Where one turn sends some rows of the set: a few examples, then the rows asked:
K967: [0.20 -0.37 -0.45 -0.06 0.10 0.54 -0.68 2.51 -0.88 0.76 2.09 1.20 0.99 -2.67 0.88 1.47 3.66 4.90]
K144: [-0.82 -2.16 -1.56 -1.68 0.20 -0.87 -1.11 1.42 2.46 -0.60 2.81 1.42 -4.43 2.02 -0.96 4.47 0.96 0.59]
K272: [-0.17 -1.23 -0.33 0.99 0.75 1.06 2.46 0.51 0.59 3.13 4.35 3.18 0.23 -0.46 2.65 -0.75 0.45 4.18]
K531: [-0.43 -2.29 -1.64 -0.81 1.22 -3.06 -0.27 1.93 2.54 -0.86 2.94 0.05 -4.38 0.86 -0.89 2.55 -0.67 1.08]
K507: [-2.66 -1.13 -0.91 1.29 -2.50 -2.02 1.47 1.75 -0.90 -0.22 0.31 -0.65 0.89 -2.68 1.43 -1.18 2.80 0.29]
K775: [-0.96 -1.21 -3.34 -4.05 -0.59 -1.26 1.48 1.42 3.47 -1.32 1.36 -0.22 -1.69 -1.36 -1.59 3.85 1.11 -0.23]
K156: [0.03 -0.79 -2.71 -2.09 2.68 -1.06 0.72 1.27 3.44 2.69 2.51 -0.40 -1.82 1.56 -0.64 3.29 -0.02 2.59]
K2: [-1.57 -1.95 -2.59 -2.81 -1.09 -1.07 -0.31 1.01 3.36 -0.94 0.85 -0.54 -2.11 0.26 -1.30 4.34 1.22 -1.26]
K640: [-2.26 1.11 0.67 1.73 -1.48 -0.29 2.86 1.71 -2.49 0.77 0.25 3.23 -0.47 -0.61 2.34 -0.93 1.94 1.98]
K362: [-2.03 -2.52 -0.13 0.06 0.67 -1.32 1.18 0.01 0.87 1.64 4.11 -1.43 1.92 -2.22 1.05 -0.24 2.78 1.70]
K241: [-1.74 -1.89 -1.94 -0.75 -2.37 0.44 1.84 0.48 3.97 -0.54 1.37 -0.21 -3.37 2.10 0.67 3.64 -0.50 -1.27]
K759: [-1.77 1.39 -0.61 0.02 -0.39 -0.47 0.73 0.19 -0.48 2.76 1.78 2.08 3.17 -1.39 1.24 -1.96 2.49 1.30]
K115: [-0.87 1.47 0.63 0.96 -2.28 1.90 2.41 2.06 -1.42 -0.45 -0.30 3.16 0.62 -2.14 2.64 0.33 1.63 2.55]
K934: [-1.15 1.88 -3.47 -3.18 -2.06 1.19 3.45 0.69 3.78 0.92 -0.51 1.63 -0.44 0.99 0.30 2.41 -0.35 -0.90]
K576: [-2.88 -0.75 0.82 1.47 -1.71 0.24 4.38 -0.51 0.51 1.16 2.22 0.45 1.40 -1.03 3.14 -1.26 0.68 -0.09]
K60: [-1.28 -0.54 1.50 1.49 -2.74 1.67 2.96 -0.14 1.20 -1.03 2.41 1.32 1.22 -2.13 3.12 -0.74 0.10 0.61]
K218: [-1.59 -1.84 -2.45 -2.35 0.18 -2.49 2.15 1.46 3.12 -1.25 -0.04 -1.47 -2.11 -0.91 -0.86 3.28 -0.41 -0.90]
K372: [-2.80 -2.72 1.06 1.90 -0.44 -1.01 3.41 1.76 -1.25 -0.15 2.71 -0.37 -1.72 -1.58 1.99 1.02 2.08 2.39]
K667: [-1.61 -2.00 -1.82 -0.09 -1.92 -1.82 2.26 2.44 -0.32 -1.13 -0.21 0.89 0.93 -4.52 1.01 -0.47 1.68 0.80]
K551: [-0.35 -1.32 -0.76 -0.52 1.09 -1.82 0.28 2.45 -1.48 0.26 2.44 3.84 -0.41 -3.51 0.32 0.13 2.46 3.82]
K552: [-0.16 1.61 -2.43 -0.89 -1.64 1.19 1.29 0.95 2.93 0.90 2.68 4.36 -3.47 3.36 0.61 0.96 -1.13 1.14]
K572: [-0.64 1.31 -2.17 -3.42 0.45 -0.20 -1.38 0.69 1.85 0.91 1.29 4.03 -1.81 1.87 -1.53 3.40 1.27 -0.02]
K615: [-1.51 1.56 -2.57 -2.30 -2.09 1.24 1.31 -0.37 3.47 1.04 -0.45 2.31 -0.72 2.10 0.26 2.60 -0.30 -2.17]
K378: [-1.15 0.41 -2.08 -1.75 -3.03 -1.46 1.59 1.51 2.17 -2.92 0.56 3.09 -3.64 0.33 -0.60 1.23 -0.83 -1.72]
K495: [-1.72 0.22 -1.88 -1.16 -2.98 -0.30 0.82 1.06 2.21 -1.79 -0.53 2.31 -3.27 1.68 0.08 2.61 -0.20 -2.20]
K689: [-1.28 -1.08 -2.68 0.38 -1.90 -0.87 3.22 1.55 3.73 0.01 0.10 -1.18 -3.12 1.83 1.25 1.69 -2.11 -0.64]
K646: [-0.31 0.18 2.00 -0.11 0.89 1.76 1.40 0.26 -0.32 0.89 4.10 3.65 0.74 -1.71 2.01 0.87 1.48 3.77]
K747: [-1.20 -2.74 1.47 1.03 -0.89 0.47 2.27 2.00 -0.39 -1.98 2.43 0.01 -0.93 -3.47 2.13 2.20 2.01 3.16]
K429: [-0.82 -1.26 -0.76 1.45 -3.51 0.28 0.82 2.12 0.77 -1.09 0.41 -1.16 1.36 -3.38 2.03 -0.22 2.15 1.67]
K933: [-1.30 -1.67 -1.29 1.63 -2.26 1.20 4.51 0.54 1.99 1.79 1.79 0.43 1.44 -1.60 3.61 -1.35 -0.05 1.34]
K325: [-1.38 1.22 -1.57 -0.70 -1.63 -1.85 2.12 1.04 1.93 -1.43 -0.73 3.02 -2.74 1.19 0.17 0.42 -2.23 -2.05]
K865: [-0.81 -3.08 -2.11 -0.57 0.54 -0.36 1.74 0.97 1.68 2.37 3.09 -0.88 2.15 -3.41 1.25 0.49 2.28 3.08]
K920: [-0.86 1.46 -1.53 -1.33 -0.97 1.35 0.65 0.15 2.53 1.49 1.25 4.48 -2.75 3.90 0.38 2.70 -0.40 -0.13]
K140: [-0.16 -1.64 -2.06 -1.77 -0.18 -1.57 -0.71 1.91 2.52 -1.26 4.30 2.28 -4.72 1.23 -1.22 2.62 0.30 1.62]
K130: [-1.61 -0.74 -0.33 0.47 0.84 -1.87 -0.15 2.56 -2.10 1.32 2.17 1.35 0.09 -1.70 0.46 0.19 3.97 3.54]
K817: [-1.76 -0.31 1.46 0.51 1.75 0.53 2.59 0.14 -0.80 2.84 4.24 2.45 0.35 -0.25 2.03 0.18 1.98 3.19]
K893: [-0.92 2.70 -2.49 -2.36 -0.21 0.07 3.09 0.53 2.83 1.88 -1.33 2.51 -0.32 1.75 0.29 1.46 -1.54 -0.60]
K620: [-0.94 -1.80 -3.23 -0.53 -2.54 0.44 2.82 1.35 4.29 -0.04 2.17 -0.72 -3.83 1.83 0.95 2.49 -0.69 0.38]
K926: [-0.20 -2.46 0.55 0.41 -0.40 0.23 -0.27 0.45 1.60 0.17 4.84 -0.73 1.36 -2.76 1.39 0.40 2.08 2.95]
K866: [-0.07 1.40 -1.59 -3.57 2.93 -2.17 -0.15 0.97 1.63 1.11 1.58 3.55 -1.52 0.74 -1.78 2.35 -0.17 1.10]
K204: [0.07 -0.01 -3.46 -3.14 0.75 1.11 1.17 0.97 4.17 2.65 3.15 0.79 -1.55 1.93 -0.46 3.63 0.76 2.51]
K259: [0.14 2.08 -1.88 -0.75 0.78 -0.43 0.59 0.78 2.15 2.27 1.64 3.85 -2.53 3.53 0.21 0.57 -1.67 1.40]
K416: [-1.28 -3.89 -0.10 2.32 -0.79 -1.04 2.63 2.06 0.15 -0.46 3.85 1.13 -2.15 -2.24 2.42 0.03 0.67 3.23]
K233: [-0.24 2.05 -2.51 -4.41 0.38 -0.79 0.08 0.92 1.84 -0.12 1.67 4.65 -1.42 0.17 -1.81 2.40 0.84 0.57]
K736: [-0.71 0.94 -2.04 -1.03 -0.53 0.11 1.99 0.87 0.27 2.56 0.31 3.23 3.51 -2.98 1.36 -1.13 1.83 1.96]
K100: [-1.22 -0.26 0.03 1.69 -1.64 -0.25 2.92 2.01 -1.40 -0.31 1.11 5.06 -0.98 -1.83 2.43 -1.52 0.16 2.04]
K202: [0.07 1.69 -0.28 0.44 -1.63 1.80 -0.21 0.46 0.85 1.87 2.11 2.39 3.01 -1.54 1.94 -1.62 1.63 2.40]
K580: [-0.54 -0.68 -2.24 -2.94 1.13 0.68 -0.65 0.11 3.85 2.05 2.95 1.42 -1.78 2.29 -0.74 4.58 1.14 0.90]

K202 -> K646
K817 -> K130
Where do these go?
K615 -> K920
K140 -> K775
K156 -> K531
K933 -> K100

